(in the rows, 128 means zero)
Rotation paths and how fast each direction turns (degrees each step)
Each turn is a multiple of 5 degrees from 10 to 175, or 0.
Each row of a path follows its step; steps can be skipped.
path 1
step 0: [117 131 137 136 122 133 126 132 120 141 117 129 125 129 123 125 132 131
 127 136 115 129 120 137 124 124 114 124 121 128 119 115 120 115 112 137
 125 107 127 122 124 125 136 142 124 134 109 127 116 143 128 118 139 130
 119 126 124 125 134 116 137 123]
step 1: [119 138 132 123 119 135 143 123 130 141 125 126 124 135 116 118 140 127
 123 137 128 138 132 124 127 132 108 121 124 125 126 126 134 117 121 126
 134 129 119 107 133 131 121 143 115 142 138 128 130 130 131 119 138 120
 145 115 134 135 128 118 131 124]
step 2: [134 141 134 114 120 126 131 120 125 139 123 118 139 124 127 121 128 124
 126 119 130 149 138 117 127 130 116 120 123 138 124 137 135 129 113 140
 131 129 135 120 116 127 130 137 134 133 127 136 136 121 134 122 111 126
 146 128 138 128 125 146 126 121]
step 3: [121 124 132 107 120 124 126 118 120 135 121 120 129 118 146 127 124 128
 135 126 130 131 124 137 139 127 117 115 117 128 125 121 119 136 117 137
 133 131 137 115 123 131 148 135 139 138 128 130 126 131 125 135 118 130
 119 142 123 113 138 131 131 116]
step 4: [127 120 121 110 133 136 131 129 123 144 125 141 133 118 132 125 138 127
 125 137 136 138 122 132 138 138 125 124 124 114 134 136 125 128 124 132
 141 142 136 112 136 126 129 131 137 132 125 132 123 146 110 132 148 133
 126 125 120 128 129 117 128 121]
step 5: [142 131 133 132 128 138 121 126 127 138 131 136 133 126 129 130 135 125
 115 140 127 144 122 113 123 139 115 130 125 112 123 131 118 120 118 137
 133 118 134 120 112 117 115 127 147 126 114 133 126 132 119 112 135 123
 122 123 131 133 128 132 132 133]
step 6: [132 116 133 135 119 134 133 112 138 126 126 128 122 127 125 124 138 114
 127 136 132 132 118 126 130 122 115 133 119 121 109 108 122 124 126 140
 128 115 125 123 116 122 137 135 129 147 131 137 128 118 129 113 121 124
 128 117 132 122 135 122 137 120]
step 8: [119 142 136 124 122 124 136 131 108 145 125 123 139 123 128 128 129 121
 114 127 127 122 133 133 122 127 108 114 114 116 138 135 124 127 116 130
 142 119 127 120 117 133 127 132 130 121 121 124 108 129 129 126 119 138
 135 138 134 133 130 133 128 125]
step 9: [137 133 127 119 128 133 138 120 130 156 114 122 129 130 132 119 139 122
 122 124 130 138 135 132 126 117 124 128 116 116 133 114 124 142 119 121
 134 121 124 112 130 134 131 131 134 141 130 119 129 138 120 125 126 123
 124 138 137 118 114 121 130 118]
step 10: [138 144 125 111 116 131 133 112 135 149 125 125 140 122 127 120 136 125
 125 130 126 147 114 131 140 135 126 133 141 135 121 130 127 126 125 140
 123 128 123 117 134 120 127 128 139 136 119 128 141 137 119 128 128 125
 120 123 116 130 124 129 126 121]
Directions:
[130 127 132 128 129 126 126 128 128 130 127 127 128 130 131 127 126 128
 131 130 130 131 129 126 124 124 133 129 125 126 124 129 128 127 129 129
 128 128 129 128 125 128 127 129 129 129 131 125 124 127 129 125 124 129
 126 127 130 128 123 130 128 128] : 110
[129 128 130 130 127 129 127 130 125 128 126 132 128 129 127 125 127 129
 126 127 129 130 129 131 127 127 128 128 128 131 131 129 126 130 131 123
 130 130 129 125 125 126 129 127 128 130 129 130 131 130 126 128 124 131
 124 130 127 132 129 128 131 125] : 70
[129 130 129 128 127 127 129 127 127 124 132 128 126 130 127 128 126 127
 130 125 131 130 130 132 132 131 128 122 123 128 128 129 130 128 129 128
 128 127 127 131 125 129 125 130 126 129 130 131 129 128 128 129 126 132
 131 126 130 126 129 129 129 129] : 70
path 2
step 0: [125 141 120 147 121 120 133 131 133 116 142 140 121 131 145 144 134 113
 131 121 128 127 123 119 126 131 125 123 126 120 120 119 123 146 132 120
 117 137 117 130 126 124 119 116 117 134 133 133 132 109 130 126 130 124
 110 134 131 137 127 128 145 116]
step 1: [125 125 121 138 123 133 128 107 129 123 132 130 135 132 124 127 135 133
 112 115 127 128 127 136 120 123 114 130 140 122 118 127 134 117 120 115
 132 131 134 146 125 134 129 121 125 150 118 119 125 108 126 142 137 125
 139 120 124 119 131 123 151 127]
step 2: [122 147 117 136 124 126 116 124 120 131 132 124 141 125 153 138 139 132
 122 130 125 133 137 124 117 120 136 142 138 124 130 133 115 138 134 133
 126 130 127 126 141 125 135 117 115 118 132 130 122 126 137 131 143 118
 122 138 120 125 118 124 151 131]
step 3: [122 125 119 141 112 126 124 119 131 105 123 142 132 146 137 137 123 119
 117 127 125 134 133 140 110 118 125 129 141 120 116 129 126 125 122 120
 137 127 116 127 112 128 132 118 122 138 136 120 129 131 119 115 120 126
 135 115 126 137 114 129 133 123]
step 4: [127 145 132 151 128 128 130 125 121 124 129 116 122 135 140 122 132 130
 113 124 128 119 124 127 125 120 125 131 133 121 129 137 139 134 144 131
 121 130 122 140 119 138 148 121 126 142 131 140 134 135 147 125 131 117
 130 127 118 122 142 128 150 137]
step 5: [110 145 123 136 117 129 117 124 126 125 114 145 138 124 140 147 126 136
 134 122 132 132 114 142 115 125 132 123 133 126 131 131 120 132 132 129
 141 129 132 144 119 128 138 144 103 139 122 131 130 131 122 138 123 127
 132 131 136 128 118 126 133 122]
step 6: [117 120 127 151 124 136 127 122 128 113 128 121 130 132 149 109 140 122
 130 134 135 119 134 128 132 112 133 132 129 143 123 112 121 135 128 131
 131 131 118 138 121 146 129 126 120 142 134 130 131 127 127 121 126 121
 115 126 130 129 128 109 143 119]
step 7: [120 138 120 132 126 111 121 134 114 121 131 124 142 146 145 139 129 136
 121 120 115 124 120 120 130 124 125 109 131 113 128 117 128 130 145 119
 135 123 126 142 118 138 130 128 134 140 125 127 114 118 128 142 122 128
 137 132 137 129 122 126 140 127]
step 8: [124 144 134 154 126 137 126 120 143 119 119 125 140 135 140 139 136 132
 121 132 128 119 136 139 126 127 123 127 127 125 127 118 126 128 131 131
 113 132 146 138 122 135 122 123 112 122 133 124 144 111 115 123 139 129
 120 140 125 129 127 130 141 117]
step 10: [131 131 116 134 114 147 121 121 128 126 132 115 150 141 142 147 145 124
 111 126 136 125 132 127 119 116 125 126 145 122 125 127 143 126 140 129
 124 126 123 128 125 124 121 124 119 139 134 140 126 128 132 128 124 131
 115 148 129 132 128 127 133 135]
Directions:
[129 128 128 126 129 123 127 128 128 127 131 132 130 130 127 134 130 130
 131 130 125 129 127 126 126 130 130 127 130 128 130 124 131 128 132 132
 130 129 125 128 129 126 127 130 125 127 127 130 128 129 131 128 131 127
 127 130 129 130 130 127 127 129] : 145
[130 126 126 130 129 128 129 125 125 127 126 131 129 126 130 128 125 125
 126 128 126 130 130 129 124 125 128 129 132 131 127 134 131 128 131 129
 126 129 127 126 127 125 130 130 126 126 129 128 127 133 129 128 127 130
 128 126 124 126 129 131 128 131] : 45
[130 130 130 129 128 127 126 130 124 131 128 129 127 128 132 128 129 129
 130 130 129 130 129 130 128 127 128 129 130 132 127 128 127 128 130 128
 129 127 130 127 128 130 128 124 132 130 127 127 126 125 131 130 126 126
 131 128 127 126 134 126 126 134] : 140
